In the rows, zero is written as 128.
Named moves come first, each a turn or a mirror and shown by rows before and after it. Which of them, in which order, take the first row of each pair that follows to the second? Write the first one first, as in the answered first pair.
F:
[134 152 134 118 139 120 120 153 136 131 124 111]  ->  [141 125 108 122 140 128 118 122 118 152 134 109]
[122  84  63  98 126 153 151 107  75 132 150 173]  ->  [101 161 128  90 116 136 155 191 124  70 126 173]
[158  90  76  76 145 166 110 113  50 132 170 120]  ->  [135 170 146  64 141 149 115 203 104  66 138 122]
D:
[151  86 143 177 119  98 122  73 116 200 129 108]  ->  [121  89 159 174 110  86 153  90 121 201 119 125]
[125 164  73 118 144 148 117 123 109 107 135 153]  ->  [ 93 161  92 116 131 135 146 140 115 108 130 166]
[145 139  98 133 147 141 106 114 111 138 134 129]  ->  [ 93 139 128 129 133 115 157 143 121 141 123 154]
[ 98 178  98  89 126 190 171 133 111  74 142 155]  ->  [121 178  83  88 133 200 147 120 108  74 148 143]
S:
[123 127 146 137 112 129 162  94  95 160 127 148]  ->  [107 148 148 125 113 133 174 127 105 135 118 157]
[174 139 145 138 142 144 113 115 132 123 106  84]  ->  [155 110 101 118 141 167 138  95 108 125 120 103]
[156 122 160 136 102  88  99 104 138 159 113  91]  ->  [119  88  85  94 109 128 144  93 103 152 136 130]
J:
[177 165 140 139 139 126  72 145 149 105 116  91]  ->  [188 137 113 141 147 133  64 110 130 130 127  85]
[126 171 114 116 124 134 150 167  83 104 111 185]  ->  [138 161  92 113 131 149 140 148  73 106 119 181]
[175 171 124 113 137 179  51 132 141  94 167  94]  ->  [180 118 103 128 133 171  60  76 113 147 179  97]
[ 76 106 199 144  99  54 142 139 168 197  95  81]  ->  [ 91 172 204 117 110  80 116 200 192 127  91  76]
Now pairs of rows:
(2 to 3 moves a pair)
[ 93 144 106  97 132 138 160 163 114 103 136 158]  ->  [121 168 173 132 127 105 126 172 147 106 122 127]  S then J then D
[152 129  81 121 129 193 108 129 115  98 140 143]  ->  [138 153 188 168 105 123 115 159 161 118 109 130]  D then S
[146 127 107 135 150 118 129  87  89 132 146 118]  ->  [153 167 117 126 157 127 115 128 109  89 135 112]  F then J
[ 63 129 151 127 111 115 163 138 147 122 118 130]  ->  [122 137  79 106 141 172 105 117 123  99 143 108]  D then S
[ 74 134 189 130 101  67 196 143 140 147  99 147]  ->  [ 88  74 129 131 109  85 190  77 101 189 124 145]  F then J then F
[179 115  69 123 164 196 116  85 113 133 167  81]  ->  [ 94 165 111  90 145 181 190 184 146  74 144 124]  S then D
[107 145 144 123 127 127 149 170 134 100 120 140]  ->  [133  98  96 124 135 145 133 104  98 139 143 134]  J then J then J
[125 114 217 171 108  70 137 124 148 161  96 114]  ->  [177 178 165 132 139 138  69 168 154  76 105  95]  J then J
[116 112  97 115 133 130 167 114 109 136 137 139]  ->  [111 148 154 130 124 105 164 150 140 123 115 129]  J then S
[162 111 107 131 140 127 106 113 117 160 121 119]  ->  [104 117 109 107 129 128 164 151 122 139 113 156]  J then S then J
[141 142  96 132 145 149  77 109 118 115 140 148]  ->  [139 130  96 135 143 146  80 102 115 122 142 148]  F then J
[181 133 126 162 141 150  81 110 101 131 138 114]  ->  [164 166 131 147 141 159  89 158 117  90 133 122]  D then J then D
[142 116 187 185 104  77 148 134 148 164 116  98]  ->  [141 143 198 175 108  84 145 159 160 136 110  99]  F then J
[ 88  88 173 153  89  44 132 135 107 163  72 100]  ->  [174 143 140 140 121  96  41 153 116 101  82  61]  J then D
[ 60 146 112  96 134 147 188 179 127  77 129 171]  ->  [196 159 126 151 159 147  43 122 137 101 138  85]  S then J then J
[102 114 163 130 116 104 157 126 126 139 108 135]  ->  [123  91 114 126 129 128 135  94 106 152 124 129]  J then F
[181 125  70 126 141 172  57 104 111 118 143 111]  ->  [ 97 177 157 115 110 125 130 203 158  76 106 146]  F then D
[167 161  57  82 153 194  81 151 126  68 147 116]  ->  [177  89 156 176 120  92  79  65 131 200 129  86]  D then S then F
[178 146 168 158 125  95  94 110 154 135 133  93]  ->  [ 82 118 140 119 109  99 200 133 135 128 131 158]  S then D then J
[110 109 161 118  83  93 167 145 143 118 141 130]  ->  [170 139 121 105 110 132 102 145 140  83 153 102]  J then D
[118  97 139 140 110  73 114 129 138 163 128  98]  ->  [109 146 122 107 119 103 117 186 153 102 122 111]  S then D then F
[169 151 107 104 154 185 134 169 133 106 138 108]  ->  [177 139 183 154 137 130 124 150 155 154 121  87]  D then S
[202 119 133 159 141 108  57  72 110 149 140  91]  ->  [176  85  79 136 142 129  94  51  79 158 157 116]  F then S
[ 53  80 142 119 110  70 183 127 141 166 132 183]  ->  [113  57 141 150 121  66 125  71 132 203 141 147]  D then J then D
[149 125  70 110 143 173 120 115 109 116 155 139]  ->  [167 134  80 117 146 170 100 116 118 113 151 129]  S then J
[ 82 188 123  87 122 142 171 195 132  78 113 171]  ->  [130 133  33  83 143 186 136 113  80 114 149 158]  J then J
[121  35 125 150 125 113 163 105  90 200 106 194]  ->  [197  53 125 172 140 122  83  86  98 196 109 150]  D then J then D
[101 138 149 113 113 122 152 147 144 129 122 142]  ->  [129 148 167 127 118 116 119 144 152 133 117 119]  S then J
[ 63 138 139 116 125 118 196 181 129 111 118 163]  ->  [148 160  75 101 163 178 103 165 117  74 137 122]  J then D
[ 76 133 146 137 116 114 122 158 106 113 128 148]  ->  [106 142 166 153 120 105  91 153 114 117 125 124]  S then J
[163 132 146 133 146 139  93 114 139 139 130  98]  ->  [145 107 101 115 148 160 115  98 115 146 142 114]  F then S
[164 110  72 139 122 178  80 114 109 133 128 100]  ->  [146  84 119 174 101 127 103  95 116 186 120  98]  J then J then D
[125 142 166 152 128 103 123 135 150 123 105 118]  ->  [130 156 153 137 133 115 117 148 150 105 108 120]  J then D
[103 167 168 171 108 124 168 161 120 131  82 171]  ->  [121 178 106 134 128 179 147 164 106  93  99 174]  J then F then S
[145 158 120 130 133 166  92 139 130 102 139 108]  ->  [133 102 123 149 125 141 118  88 109 165 144 115]  J then J
[195 170 114 123 122 152  86 130 135  99 120 103]  ->  [101 112 153 136  83  98 191 121 126 165 111 148]  F then J then D
[127  95 139 135 141 101  91  77  81 169 151  81]  ->  [ 92 129 200 143 123  69 119 125 113 156 131  91]  J then F
[150 133  90 132 142 145  94 107 139 136 131 134]  ->  [ 97 153 117 118 125 131 141 152 152 115 117 160]  D then J
[150 156  66  78 135 168 132 125  91 116 162 118]  ->  [114 196 140  87 117 129 159 185 129  95 139 124]  J then F
[175 132  67 106 124 179 120 121 132 118  91 127]  ->  [118 106  80 102 104 155 185 124 125 143  88 160]  D then F
[120 106 163 134 107 116 123 142 134 124 115 122]  ->  [138 122 136 124 123 141  98 148 132 101 122 114]  J then J
[138 110 112 121 133 124 134  82 118 172 145 127]  ->  [109 138 167 125 117  92 158 125 147 156 127 136]  J then F
[141 141 196 162 108  90  91 159 159 136 116 102]  ->  [118 147 199 147 104  93 113 178 162 122 112 115]  D then J then D
[ 98 122  90 101 128 165 125 113  98 135 125 146]  ->  [102 172 156 113 120 139 112 162 136 111 103 133]  D then S
[156 120  87 107 141 148 125 140 131 139 128 146]  ->  [170 129 137 136 133 114 107 139 151 156 114 131]  S then D then S
[103 130  78 117 111 146 104  99 123 162 153 129]  ->  [ 89 175 139 123  99 118 113 156 161 134 133 131]  J then D then F
[154  85  49 138 123 165 105  81  82 160 170 135]  ->  [181 111  53 136 130 174  75  93  93 140 169 115]  F then D then F
[107 152  98 109 133 145 140 158 124 105 118 156]  ->  [ 91 119 107 121 120 124 164 132 113 142 118 166]  F then J then J
[120 118 102 113 118 148 146 124 105 130 132 146]  ->  [156 153 145 135 121 131  99 140 130 118 118 115]  F then S then J
[165 133 133 135 145 127 117 114 118  95 150 100]  ->  [127  99 144 147 128 105 164 100 113 130 147 121]  S then J then J
[120 113 110 143 105  98 152 106  89 181 118 127]  ->  [115 129 140 152  96  83 156 126 106 173 108 125]  D then J
[144 119 143 175 132 102 124  98 130 156 141 106]  ->  [136 109 109 160 136 120 132  86 114 156 151 117]  J then J then S
[ 90 138 136 121 117 127 152 156 136 108 122 154]  ->  [101 112  97 115 123 143 151 125 113 120 141 155]  J then F then D
[147 135  78 110 138 156  98 104 111 113 136 134]  ->  [ 93 104 109 125 112 115 157  99 109 154 128 158]  J then D
[158 127 118 137 150 136  51  95 155 116 118  77]  ->  [156 112 122 139 147 126  55  82 149 134 120  76]  F then J
[143 145 111 127 136 138 111 127 122 133 126 117]  ->  [141 147 139 138 132 117 114 130 130 141 119 112]  D then J then S
[ 71 133 144 134 110 133 172 156 132 123 123 167]  ->  [155 167 124 134 142 168  83 152 139  92 131 124]  D then F
[ 98 144 139  87 140 109 179 167 144 105 120 145]  ->  [153 170 148 101 155 120 121 166 157  91 119 114]  D then J then F
[ 95 109 149 118  97  82 193 160 102 133 145 166]  ->  [139 165 179 120 109  91 136 198 134  86 133 136]  S then J
[100  79 113 125 137 141 166 117 114 172 144 173]  ->  [109 150 130  99 143 162 142 187 150  99 131 168]  F then J
[ 96  97  85  84 117 132 173 122 147 141 118 109]  ->  [133 152 129  96 124 129 124 160 182 102 105  80]  J then S then J
[112 118  89 109 140 155 161 128 120 112 144 156]  ->  [178 134 117 139 151 146  93 113 136 117 140 110]  S then J then S
[173 130 103 138 147 145  75  86 107 142 137 109]  ->  [ 88 174 153 114 121 120 154 172 139  98 110 149]  D then J
[133  58  98 136 127 123 131  84 112 166 128 141]  ->  [146 156 125 111 138 146 100 176 155  69 111 129]  F then J
[ 95 127 144 125 111 122 165 139 135 133 124 137]  ->  [153 140 105 117 136 158 105 125 122 115 135 111]  J then D then F
[105 102 114 122 116 122 150 116 120 130 132 147]  ->  [107 136 123 112 120 128 136 150 138  96 127 143]  F then J
[119 122  66  91 164 144 153 148  89 118 144 146]  ->  [ 90 108  96 104 149 115 182 147  92 142 140 156]  D then J then J
[215  93  88 147 153 148  92  87 104 133 139 113]  ->  [140  81 185 180 115  68 161 114 134 171 111 133]  J then J
[117 108 142 149 114 105 144 107 128 157 129 121]  ->  [101 104 116 133 116 118 159 108 117 149 134 138]  D then J then S
[143 131 110 122 142 148 118 114 139 123 152 131]  ->  [125 136 159 138 128 114 134 128 159 132 134 133]  D then S
[155 138 111  86 130 136 116 117 107 107 137 116]  ->  [120 116 117  84 117 125 157 110  99 128 136 136]  D then F
[ 79 112 130 134 129 112 169 127 132 131 118 142]  ->  [148 147 137 147 148 126  90 124 149 111 117 101]  S then D then F
[115 108 170 165 117  82 143 100 135 171 112 119]  ->  [ 91  88 129 142 121 107 171  95 114 167 125 142]  F then S
